Each path is a new rotation, seen through one point. The rows after it are directions, each followed by how far the rotation turns it, in degrees each step (0 if it stays put).
Each turn is a multiple of 5 degrees from 10 to 175, or 0.
Each row of a path follows its step; steps can be skipped.
Path 1:
step 0: [-0.69 -1.65  0.19  0.38  0.24  0.74  1.47 -2.20  0.99 -2.86 -0.30 -5.10
  3.85 -0.42  1.01 -0.16 -0.97 -0.63 -0.67  3.44 -2.83 -0.42 -1.90 -1.63
  1.26 -0.53 -2.56  1.85 -4.89 -3.07  2.30  0.69  1.87 -0.74  1.00 -0.98
  6.35 -5.51  0.07  2.32  3.05  3.52  2.68 -3.31  1.15 -1.44 -2.88  0.73
  0.82 -3.26 -3.55 -1.91  1.41 -1.62]
step 1: [-1.87  0.62 -4.87  1.48  4.18  0.99  4.54  0.47  3.10  3.10 -0.28  2.72
  0.58  0.72  0.65  1.47  2.16 -0.30  2.29 -4.11  1.79 -3.01 -2.05  2.06
 -1.03  0.90  0.73 -0.21 -1.52 -3.18  0.48  3.75  5.78 -0.27 -0.22 -0.44
 -1.86 -3.30  0.65  0.74  0.96 -1.24 -2.18 -1.27  2.39  0.95  0.82 -4.62
 -4.17 -0.09  1.41 -4.46  1.85 -0.32]
step 3: [ 3.86  2.15 -5.97 -0.52 -1.71  0.00  0.80  1.42  2.25 -1.06 -1.17 -1.38
 -2.15 -3.05  1.76 -1.27  1.35 -2.88  0.06  2.19  3.34  3.59  0.20  0.93
  5.95  1.14  1.64 -0.73  4.02 -0.59  2.25 -1.02  1.45 -1.98 -3.72  4.18
  0.73 -5.67  1.18 -0.45 -2.88  0.52 -1.53  1.99  1.18 -0.92 -0.73  0.46
  2.40 -2.17  3.44  1.19 -1.76 -1.21]
step 5: [-0.98 -2.04 -4.41  0.49  4.48 -0.45 -2.26  2.41 -1.32 -2.90  0.04 -1.19
  2.07  3.22  1.48 -1.10  1.38 -0.39  2.52 -1.82  6.79 -2.03  0.95 -0.01
  2.36 -3.26 -2.22  1.72 -1.41  1.97 -2.21  0.02  2.88  1.85 -1.83 -1.54
  4.84 -2.30 -0.38  3.06  0.94  3.39  1.47 -2.71  1.63  2.02 -3.48 -0.72
 -1.15 -3.17 -2.96 -1.16  1.61  2.36]
step 7: [-0.91  0.55 -0.36  0.70  0.82  1.06 -1.59  2.91 -1.73  1.98 -0.88 -0.44
  1.82 -2.66  0.62 -2.28  1.17 -0.66  0.65 -5.78  2.07  0.62  0.66 -5.41
  3.37  4.36  2.23 -3.26  3.27 -0.83  2.90 -2.10 -0.49 -0.06 -1.82 -0.60
 -0.28 -2.13  0.62 -2.95 -3.99 -1.50  4.05 -5.85  1.37 -4.59  0.61  3.62
  0.41  0.39 -1.54 -1.29 -0.60 -1.13]
step 8: [ 4.42 -0.65 -5.54 -2.90 -0.55  0.25 -1.36  0.56  4.87 -2.43  1.22  0.94
  2.11 -6.26 -3.57 -1.21 -1.20 -2.16 -2.69  3.09  1.64  3.43  1.76 -0.68
 -3.54  2.40  0.01 -1.04 -3.58  1.52 -1.20  0.86 -0.87  0.40 -1.26  2.41
  2.38 -2.76  1.45 -0.46 -1.83  0.42 -3.84  0.24  1.89 -1.61 -2.75  1.34
  2.04  2.01 -0.41 -1.94  1.62 -2.25]
step 9: [-2.89 -4.08 -0.73 -4.45 -0.63  2.71  0.56  4.14  1.73 -1.14 -2.21 -1.86
 -2.16 -0.17 -1.49  0.43 -5.48  3.52  2.31 -3.73 -1.39 -1.52 -2.54  0.81
  4.14 -1.97 -1.52 -1.04 -1.25  1.88  0.13  2.63  5.25  1.44  1.09  2.57
 -2.60 -2.79 -1.28 -0.15  2.73  1.45 -0.46 -2.23 -0.03 -0.30 -5.29  0.98
  1.64  1.02 -0.85 -0.18  1.99 -0.50]
step 10: [ 0.59  0.68 -3.44 -0.91  6.00 -5.04  1.15  5.38 -0.80  3.12  1.02  0.99
 -1.49 -0.73  0.94 -1.27  0.63  0.67  1.54 -2.13  2.35 -3.87  0.42  5.28
 -2.24 -0.37  0.51  0.72 -2.73  2.22 -3.68 -1.37  2.42  1.15 -3.55 -0.87
  1.22  2.55  0.89  0.32  0.55  4.77  0.42  1.75  1.52 -2.96  1.77  3.86
 -1.84 -1.86 -1.22  0.79 -1.38 -0.63]
step 11: [ 2.02 -2.97  1.03  1.07  0.60 -0.83  1.05 -0.50 -0.21 -0.18  1.06  1.25
  4.12  1.88  3.41 -0.01 -3.40 -1.89 -0.99 -1.85  0.13  1.16  0.28 -2.47
  5.65 -1.56  2.07 -0.82  0.55 -0.43  1.79 -1.37 -1.79  3.44 -3.80  4.41
 -0.26  2.35  1.25  4.86  1.82  0.87  0.86 -0.96  2.58 -5.59  3.74  0.20
  3.78  1.80  1.79  2.37  1.84 -3.94]
[ 0.38  0.50  0.06 -1.73  0.29 -0.43  0.56  0.63 -0.62  0.34 -0.32  0.96
  0.72  0.52 -0.11  0.28  1.07  0.12  1.40 -0.45  0.33 -1.45  0.10  0.12
 -0.65  0.05 -0.10  0.02 -0.67 -0.65  0.02 -0.71 -0.81 -1.68 -0.10  0.10
 -0.82 -0.18  0.11 -0.36 -0.60 -0.76  0.07 -0.63 -1.02 -0.79  0.03 -0.02
  0.09  0.20 -0.43  0.16  0.47  0.02]
125
[ 0.52 -0.64 -0.43  0.40 -0.13 -0.29  0.34 -0.40  0.62 -0.01 -1.27  0.06
  0.83 -1.15  0.53 -0.07  0.49  0.33 -0.11 -0.63  0.01  0.15  0.43  0.40
 -1.22  0.00 -0.38 -0.89 -0.37  0.83  0.76  0.19  0.37  0.96  1.23  1.02
 -0.71 -1.00 -0.72 -0.83  0.16 -0.58  0.91  0.08 -0.87  0.34  0.15  0.16
 -0.90 -0.53 -0.05  0.68 -0.23 -1.11]
55
[ 0.75  0.45 -1.76  0.73  0.47 -0.86  0.48  0.67  0.16 -0.66 -0.34 -0.19
 -1.25  0.23 -0.49  0.47  0.70 -0.75 -0.16  0.15 -0.41 -0.44  0.22 -0.33
 -0.47 -0.16  0.24 -0.31 -0.42  0.21 -0.43 -0.44 -0.21  0.60  0.91  0.16
  0.26  0.78 -0.13  0.00 -0.76 -0.02 -1.67  0.35 -0.18 -0.56  0.53 -1.71
  0.06  0.18  0.58 -0.82 -0.20 -0.77]
155
[ 0.55  0.53  0.31  0.72 -0.37  0.47  0.18  0.45  0.12  0.16  0.65 -0.59
  1.40 -0.70  0.69 -0.15  1.63  0.92 -0.19  0.75 -0.29 -0.15 -0.50  0.44
  1.27 -0.01 -0.87  0.01  0.45 -0.57  0.26  0.50  0.18 -0.61 -0.14 -0.40
  0.51 -0.22  0.58  0.14  0.34 -0.53 -0.61 -0.04 -0.93  0.21 -0.42 -1.62
 -1.11 -0.67  0.30 -0.47 -0.92  0.25]
20
[ 0.43  0.17 -0.10  0.20 -0.21 -0.89 -0.39  0.78 -1.22 -0.35 -0.41  0.62
  0.56  0.49 -0.37 -0.37 -0.16 -0.83 -0.17  0.42  0.00  0.63 -0.07 -0.34
  0.41 -0.69 -1.03 -0.52  0.34 -0.14  1.28 -0.39 -0.56  0.87  0.69 -0.91
 -0.13 -0.11  0.40  0.26 -0.80 -0.22  0.41  0.45 -0.42  0.94 -0.49  1.04
 -1.18  0.79  0.01 -1.49  0.99  0.72]
45
[-0.03 -0.18 -0.56  0.25 -0.21  0.83  0.26 -0.83  0.03 -0.64  0.04 -0.36
  0.14 -0.36 -0.59  0.63 -0.88 -0.25  0.86  0.21  0.06 -2.68  0.38  0.44
 -0.29 -0.70 -0.73 -0.23  0.26 -0.61 -0.42  0.22  0.45  0.42 -0.12 -0.63
  0.33  0.59 -0.33  0.71  0.42 -0.39 -0.30 -0.09 -0.21  0.33 -0.84  1.54
 -0.32 -0.79  0.54 -0.68 -0.55 -0.62]
80
Path 2:
step 0: [ 1.18 -0.75 -2.21 -1.97 -0.92  0.81  3.31 -0.12  5.51 -3.56 -0.81 -7.84
  3.13  1.10 -0.42 -0.78 -1.18 -0.19 -2.13  0.22 -1.31 -0.32 -3.12 -4.45
 -0.79 -0.60  1.55  1.05  1.72  2.22  1.03 -3.94  1.80  0.28 -0.28  2.78
 -1.64  0.82  1.62  1.73  0.14 -2.35  0.33 -3.84 -1.08  3.31  0.27 -3.77
  0.64  0.63 -0.87 -0.58  1.91  1.29]
step 1: [-2.44 -4.25 -1.26 -0.75 -2.28 -4.50  2.25 -2.01  0.68 -1.17 -0.13 -3.92
 -1.09 -2.71 -1.38  3.37 -1.67  2.57  1.73 -1.15 -0.03 -0.22 -4.67  1.17
 -0.07  1.18 -0.19 -0.51  0.36  1.16  2.75  4.03  1.90 -2.50  3.22  0.82
 -4.82  0.80  1.91  0.95  1.27  0.17 -1.70 -2.58  2.76  4.95  0.54  1.62
 -0.29  4.52  0.46  0.34 -0.50  2.06]
step 3: [ 1.43 -3.02 -2.35 -3.26  2.10 -0.76  3.95  3.28  1.80 -0.12 -0.79 -2.74
  2.85  3.27 -0.56 -0.39 -2.42  1.08 -1.78  0.87 -5.73  1.64 -1.85 -0.80
 -0.90  2.32 -0.43 -2.69 -2.10  1.36  0.24 -2.13 -0.45  0.74  4.89 -1.10
 -3.80  2.82 -4.00  1.80 -0.32 -1.71  1.09 -1.14  3.62  1.91  3.50 -1.81
  0.58 -1.22  0.95  1.78  0.67 -2.33]
step 5: [ 1.99 -0.88 -0.13  2.24  1.39 -3.28  1.71 -2.04  1.01 -1.53 -1.22 -3.83
  2.55  2.10 -1.33  0.61 -2.08 -3.74  1.24 -1.80  0.70 -3.06  0.42 -0.40
  0.63 -0.67  2.39 -3.93 -4.26  0.28 -0.62  0.67 -4.52 -0.45  2.73 -0.84
 -2.11 -0.72  3.72  3.14 -0.11 -2.67  3.96 -4.03 -1.26  1.81 -1.35 -5.46
  0.86  0.27 -2.51 -0.38  0.44  1.43]
step 6: [ 1.07  1.32 -4.56  0.93 -1.33 -0.81  4.90 -1.22 -1.40  1.68  0.04 -1.97
  2.79  1.67 -1.12 -2.11 -0.11  0.18  1.52  1.59 -3.00 -1.19 -0.28 -2.92
 -2.11  4.79 -3.37 -0.35 -0.09  0.36  1.71  2.85  0.12  1.34  1.67 -0.99
 -6.41 -1.32 -0.33  1.61  3.52 -0.80  1.77 -3.10  3.60  2.44 -3.24 -0.91
 -0.17  1.72  1.64  1.96  1.70  2.90]
step 7: [ 3.42 -4.56 -1.63  3.17 -1.61 -0.51  2.67 -1.14  2.03 -0.66  0.93 -3.07
 -0.54  3.38 -2.44  1.96 -1.85 -0.67 -1.36  5.57  0.65  1.16  2.56 -3.07
  0.56  1.57 -0.76  2.65 -0.97  2.06  3.14  0.11 -0.64 -0.22  4.84  0.41
 -1.19  1.61  3.85  0.02 -1.23  5.12  0.45  0.13 -2.32  3.63 -2.34 -0.22
  2.06  1.42  2.35  0.33 -1.41  0.07]
step 9: [-3.00 -2.46 -1.58  0.28 -0.46 -2.46 -0.29 -0.29  0.01  1.90 -0.88 -3.40
 -0.46 -0.89 -1.60 -0.39 -0.05 -5.52 -1.08  3.42  0.55 -1.49 -3.10  1.99
 -1.15  3.30 -2.77  1.94  0.11 -1.77  0.42 -1.25  4.62  0.70  1.31  3.04
 -5.59  3.42 -0.28  1.64  0.66 -2.17  1.94 -0.34  0.05  4.29 -0.08 -3.09
  1.84  0.39  1.49  3.43  2.86  2.49]
step 10: [-2.04 -2.01 -0.74  2.98 -0.46 -1.92  0.25  3.26  0.80  2.16  3.33 -2.39
  2.18  0.62 -5.90  1.61 -2.79 -0.58  1.18  0.23  0.23 -1.62  2.27  0.11
  0.64  2.13  0.75 -1.09 -1.62  1.33 -1.23 -1.28  1.56 -1.00  6.66  0.15
  0.96  2.74  6.19  4.56 -0.39 -1.40 -1.65 -1.21  2.91  2.05  0.78 -2.06
  1.13  1.21  1.29  1.64 -3.25  1.02]
step 12: [-0.32 -3.01 -2.04 -3.75  1.95 -0.53  0.51 -0.75  1.81 -0.46  0.41 -4.22
  4.28  0.85 -3.84 -0.34  1.16 -0.60 -1.03  4.33  2.18 -1.82 -1.16 -0.50
 -2.43 -2.02 -1.21 -2.06 -4.32  1.64  3.46 -0.59 -1.76  1.33  2.62  4.34
 -3.99  1.50  1.35 -0.67  0.81  1.74 -3.10 -1.31 -0.59  2.93  2.48 -0.37
  1.22  0.65  0.51 -0.19  4.13  3.16]
[ 0.02 -0.61 -0.68  0.29  0.05 -1.12 -0.43 -0.53  0.87  1.08 -0.20  0.25
 -0.29 -0.54 -0.11  0.90  0.32 -0.02 -1.30 -0.07 -0.51  0.68 -0.71 -0.39
  0.31  0.46  0.32  0.54  0.54  0.32  0.53  0.62  0.40 -0.08  0.02 -1.19
 -0.23 -0.54 -1.00  0.16 -1.48  0.79 -0.55  1.27 -0.26 -0.08  0.11  0.02
  0.90  0.65 -0.43  0.46  0.99 -0.90]
60
[ 0.97  0.84 -1.12 -0.01 -0.64 -0.12 -0.66 -0.32 -0.03  0.58  0.06 -0.30
 -0.35  0.50 -0.13 -1.29  0.07  0.13  0.87  0.52  0.22  0.64 -0.41 -0.19
  0.63  0.81 -0.98  0.18  0.18  0.62 -0.53 -1.17 -0.61  0.40 -0.46  1.01
 -0.60  1.31 -0.54  0.93 -0.73 -0.27 -0.88  0.08  0.97 -0.49  0.47 -0.35
  0.09  0.69 -0.34 -1.00  0.54 -0.16]
115
[ 0.22 -0.39  0.83 -0.46 -0.35 -0.17  0.54 -0.04  0.89 -0.82 -0.17  0.31
 -0.11  0.14  0.66 -0.27  0.56 -0.74 -0.30  0.32 -0.11 -0.22  0.15  1.16
 -0.51 -0.52 -0.82  0.61  0.17  0.50 -0.56 -0.53 -0.32 -0.63  1.44  0.69
  0.47  0.83 -0.09  0.26 -0.66  0.55  1.83  0.17 -1.28  0.23 -0.44 -0.67
  0.06  0.92 -0.38 -0.70  0.91 -0.74]
160
[-0.18  0.54  0.92  0.49  0.50 -0.43  0.79 -0.39  0.38 -0.11  0.89  0.46
 -0.85 -0.32  0.38  0.55 -0.75  0.51  1.06  0.56  0.27 -1.19  0.04 -0.47
  0.63 -0.58 -0.12  0.61 -0.10 -0.63  0.74 -0.87 -0.72  0.31 -0.09 -0.61
 -0.29 -0.63 -0.19  0.18  0.57 -1.02  0.48  0.21  0.27 -0.43  0.91 -0.29
  1.61 -0.43  0.43 -0.57  1.51 -0.43]
120
[ 0.29 -0.20  0.17 -0.45 -0.01 -0.17  0.94 -0.34 -0.76  0.14 -0.42  1.02
  0.27  0.74  0.02 -0.67 -0.54 -0.28 -0.58 -0.24 -0.68  1.22 -0.08 -0.04
  0.28 -0.31 -0.98 -1.33 -1.55 -0.54  0.04  0.84 -1.81 -0.82 -0.40 -1.20
 -0.30 -0.28 -0.75 -0.10  0.02  0.31 -0.13 -0.61 -0.33  0.21  0.15 -0.15
  0.52 -0.22 -0.32 -1.15 -0.11  0.03]
35
[ 0.50  0.52 -0.49 -0.61 -1.00 -0.62  0.30  0.81 -0.27 -0.32  0.19  0.84
  0.65  0.78  1.10  0.36  0.68  0.17  0.12 -0.78 -1.04 -0.58 -1.24  0.05
 -0.56  0.61  1.07 -0.03  0.32  0.08  0.04  0.01  0.77  0.55 -0.25 -1.31
 -0.65  0.52  0.44 -0.39  0.72 -0.73  0.78 -0.14  0.69  0.18  0.58 -0.18
 -0.41  0.44 -0.32 -1.05 -0.36 -1.21]
140
[-0.65  0.57 -0.76 -0.41  0.95 -1.52 -0.93 -0.33  1.04 -0.34 -0.37  0.18
 -0.39  0.58 -0.06 -0.29  0.38  1.59 -0.06  0.06  0.05 -0.47 -0.37  0.37
  0.06  0.64  0.07 -0.27 -0.90 -0.58 -0.33 -0.69 -0.42  0.49  1.79 -0.10
 -0.39 -0.21  0.05  0.09 -0.14 -0.12 -0.06 -0.52 -1.15 -0.31  0.17  1.37
  0.15 -0.30 -0.19 -0.08 -1.12  0.30]
160
